In the rows, zero is written as 128.
Each path below is one point turned by a fixed rotation once a step. After each direction that follows a path, write how fast that rotation turns it, in degrees a step (0 if it stays still).
Each turn is a multiple of 5 degrees from 10 to 175, or 0.
Each row of a path follows its step; steps can be skipped.

step 2: [124 134 129 132 121 132 124 132 129 128 134 125 125 127 133 135 132 140
 120 129 121 123 126 123 136 122 122 128 125 126 122 128 131 128 124 127
 122 142 125 115 128 119 128 124 131 124 130 129 125 140 136 130 119 132
 131 123 126 131 129]
step 3: [135 133 132 129 126 128 134 123 131 117 135 121 133 123 134 123 139 121
 134 133 131 128 120 126 130 127 121 125 132 133 122 132 123 131 123 130
 126 136 120 130 123 119 124 126 139 130 132 126 128 136 126 140 124 134
 125 129 130 126 132]
step 5: [128 127 123 128 124 140 116 125 130 129 124 128 121 128 127 131 135 129
 122 121 135 122 140 133 129 115 126 123 132 115 132 124 128 127 117 125
 129 131 133 131 124 131 123 126 129 122 139 131 120 133 129 128 124 127
 131 124 130 122 124]
step 7: [122 129 138 131 130 133 124 115 122 123 139 128 134 126 122 122 129 133
 133 125 139 127 124 121 129 126 132 121 123 133 118 127 132 130 126 123
 130 135 131 122 129 115 136 132 132 123 130 131 131 131 127 127 132 129
 123 131 119 135 132]
step 9: [132 131 132 119 122 131 123 128 131 129 132 121 124 129 122 128 132 114
 113 125 138 134 132 135 126 127 128 126 129 128 123 121 127 128 130 133
 129 130 120 126 123 123 127 119 120 137 136 121 121 129 131 122 123 131
 136 127 131 126 127]
step 10: [136 120 130 129 125 132 125 127 125 125 127 124 126 129 121 128 134 129
 126 131 135 131 135 126 120 120 126 136 133 131 122 120 137 127 131 123
 121 133 137 118 130 129 134 125 132 129 133 119 120 134 123 130 124 141
 125 125 126 139 123]
step 12: [136 139 135 129 125 136 127 120 134 121 119 132 131 128 123 123 128 117
 131 130 141 126 131 136 129 128 123 127 128 137 128 130 121 133 128 134
 136 134 123 128 118 121 122 134 130 122 126 133 134 127 135 125 122 128
 132 131 123 130 130]
step 13: [133 122 137 127 124 137 127 120 125 129 128 134 131 135 118 130 123 125
 126 134 135 124 134 129 122 126 116 135 128 124 126 117 135 121 125 135
 117 125 122 128 125 123 121 125 126 130 133 134 126 128 132 123 132 122
 128 132 119 128 124]
Directions:
[126 129 129 128 129 129 129 127 127 129 126 128 129 132 127 126 128 129
 128 127 128 128 130 127 129 126 126 128 130 129 131 127 128 125 126 129
 131 129 131 129 126 128 127 130 128 127 129 129 131 128 127 126 130 128
 128 130 129 128 129]  55
[127 130 131 130 127 129 126 130 128 126 127 128 128 128 129 127 128 130
 130 127 128 128 127 128 126 128 128 128 129 129 128 128 128 128 129 126
 129 129 128 128 130 128 129 129 129 126 129 128 129 125 132 126 126 125
 127 127 129 129 125]  70

step 0: [123 124 130 132 134 125 136 122 131 122 128 131 128 130 120 133 124 128
 137 123 119 129 124 124 123 122 126 117 127 114 128 122 128 142 134 129
 120 133 124 129 132 118 127 126 124 126 126 130 125 131 120 129 136 133
 140 126 127 128 129]
step 1: [126 130 132 133 128 122 138 124 112 130 122 137 132 132 132 126 129 120
 137 124 126 133 126 129 126 123 131 121 132 127 125 129 140 128 136 138
 122 125 130 119 119 126 126 131 124 125 130 128 130 136 127 129 131 123
 131 128 120 116 130]
step 3: [128 114 125 131 127 128 132 125 120 125 133 140 125 130 123 131 131 119
 134 130 132 130 121 115 138 136 117 129 138 131 132 128 130 138 129 119
 126 122 135 128 130 125 121 130 125 129 128 130 130 128 133 134 126 133
 130 128 123 130 121]
step 4: [129 128 122 130 124 124 134 115 129 127 129 131 120 126 120 121 144 125
 137 126 131 129 127 127 123 124 126 128 128 134 132 125 122 135 126 132
 126 123 131 128 123 133 116 134 131 124 128 129 116 130 134 132 133 141
 132 131 130 123 137]
step 5: [137 130 126 130 127 134 131 135 130 124 117 132 127 115 137 127 135 127
 129 131 137 133 125 120 125 125 119 124 132 116 129 126 118 140 131 137
 125 122 125 121 132 136 123 133 127 127 128 127 124 129 128 130 130 128
 130 133 123 121 131]
step 10: [120 115 131 132 129 120 121 129 131 142 129 123 123 132 134 133 125 129
 127 132 129 129 124 125 132 137 123 127 134 115 125 127 131 134 134 126
 125 127 138 129 128 134 120 123 136 123 129 129 123 135 130 131 133 132
 121 131 116 125 127]
step 12: [138 128 126 124 128 113 130 125 134 125 128 129 118 129 137 128 132 126
 123 126 129 127 125 126 129 121 121 133 133 132 132 129 113 133 129 135
 130 125 132 128 125 136 131 129 126 134 129 132 117 128 131 128 137 142
 122 133 128 127 135]
step 14: [129 136 114 128 122 123 116 130 118 127 131 118 121 134 131 127 129 122
 130 125 132 128 123 129 133 128 131 131 124 125 120 120 127 128 137 130
 123 129 132 125 129 132 126 134 132 133 134 122 124 136 113 125 123 128
 124 129 125 128 137]
Directions:
[126 126 126 128 131 127 128 129 130 128 128 128 129 125 130 128 128 129
 127 128 128 130 127 126 131 126 127 127 128 125 129 125 126 127 127 128
 128 129 131 128 128 127 130 127 128 128 125 128 128 129 128 130 129 128
 129 130 128 129 129]  145
[128 128 129 128 128 131 126 128 129 128 128 128 128 127 127 129 126 125
 129 129 128 128 128 126 126 128 125 130 127 126 129 127 129 131 127 129
 128 130 127 127 128 125 128 125 128 131 127 126 128 127 129 130 128 128
 125 127 126 127 126]  140
[131 129 127 125 125 126 129 130 128 128 126 129 129 126 130 126 129 126
 127 128 128 129 131 129 130 128 127 129 127 127 129 128 127 128 130 129
 128 129 127 129 128 129 127 129 128 130 125 127 129 128 128 128 130 125
 128 126 131 128 126]  110
[127 126 127 124 128 128 127 124 129 124 128 129 129 130 128 126 128 129
 127 126 128 126 128 128 128 129 127 128 125 128 129 127 127 129 127 127
 126 127 129 129 128 125 126 129 128 128 130 128 130 130 128 129 129 127
 128 127 127 130 129]  95

step 2: [121 126 133 138 119 128 135 134 130 125 113 127 124 126 125 114 134 134
 133 135 139 130 135 131 127 127 127 120 131 136 124 137 125 127 133 129
 128 135 130 125 128 129 130 129 134 119 131 132 127 118 127 131 125 125
 117 121 132 130 123]
step 5: [125 125 127 129 133 139 128 126 136 131 133 124 125 122 125 128 128 129
 130 125 140 126 132 137 124 125 124 132 116 130 129 137 138 129 132 120
 127 131 117 129 124 131 119 128 137 122 124 129 141 127 123 131 131 131
 138 127 130 129 142]
step 7: [135 125 127 128 121 126 133 130 134 135 120 117 140 131 137 131 137 140
 122 136 128 133 127 138 131 124 127 128 128 132 122 127 132 126 126 134
 127 130 119 127 126 133 129 132 132 125 125 124 135 120 122 139 121 126
 128 120 119 123 123]
step 8: [140 139 115 124 128 134 124 135 123 134 134 127 127 123 120 130 124 133
 131 133 133 131 139 127 118 135 123 121 138 123 129 122 125 127 135 125
 128 132 126 132 127 124 132 139 132 128 119 128 129 130 130 127 135 135
 128 122 120 121 126]
step 9: [137 126 130 126 132 135 138 122 115 144 122 133 127 125 129 125 126 126
 129 131 122 121 125 127 129 122 124 138 127 133 127 126 122 127 126 136
 116 137 129 132 127 127 123 125 126 128 117 126 127 131 138 135 129 126
 131 118 131 133 122]
step 11: [119 132 134 117 129 130 130 133 122 131 122 125 122 122 135 127 134 129
 124 129 126 122 134 122 136 127 129 121 128 120 129 130 122 116 134 122
 125 130 135 132 129 141 133 125 133 132 133 130 122 122 140 133 135 125
 141 130 124 122 131]
step 12: [140 134 125 131 128 134 128 125 124 125 110 129 131 136 130 135 128 134
 125 125 124 134 128 125 135 133 125 131 126 130 128 132 135 127 128 143
 133 126 122 126 118 142 130 124 137 129 133 132 125 129 127 131 134 136
 125 135 126 132 125]
step 13: [120 127 128 131 130 137 123 134 129 123 130 129 118 121 123 137 119 127
 131 127 129 131 134 129 133 134 125 132 134 130 117 128 128 128 127 123
 118 127 129 127 121 124 124 132 137 123 127 129 121 130 133 136 120 140
 127 133 114 118 123]
Directions:
[128 128 129 129 128 128 129 129 126 130 129 127 127 127 129 131 129 125
 127 126 128 128 128 129 126 131 130 125 129 130 130 128 127 130 129 126
 126 129 130 128 127 129 129 129 127 128 128 127 129 130 128 127 129 128
 130 130 129 125 127]  140
[128 128 129 129 128 128 126 129 127 130 127 127 131 126 131 126 128 128
 129 127 128 126 131 126 127 127 129 130 128 128 126 127 130 126 129 128
 125 128 127 129 127 129 127 127 127 126 131 126 130 129 128 129 126 126
 127 129 128 129 128]  160
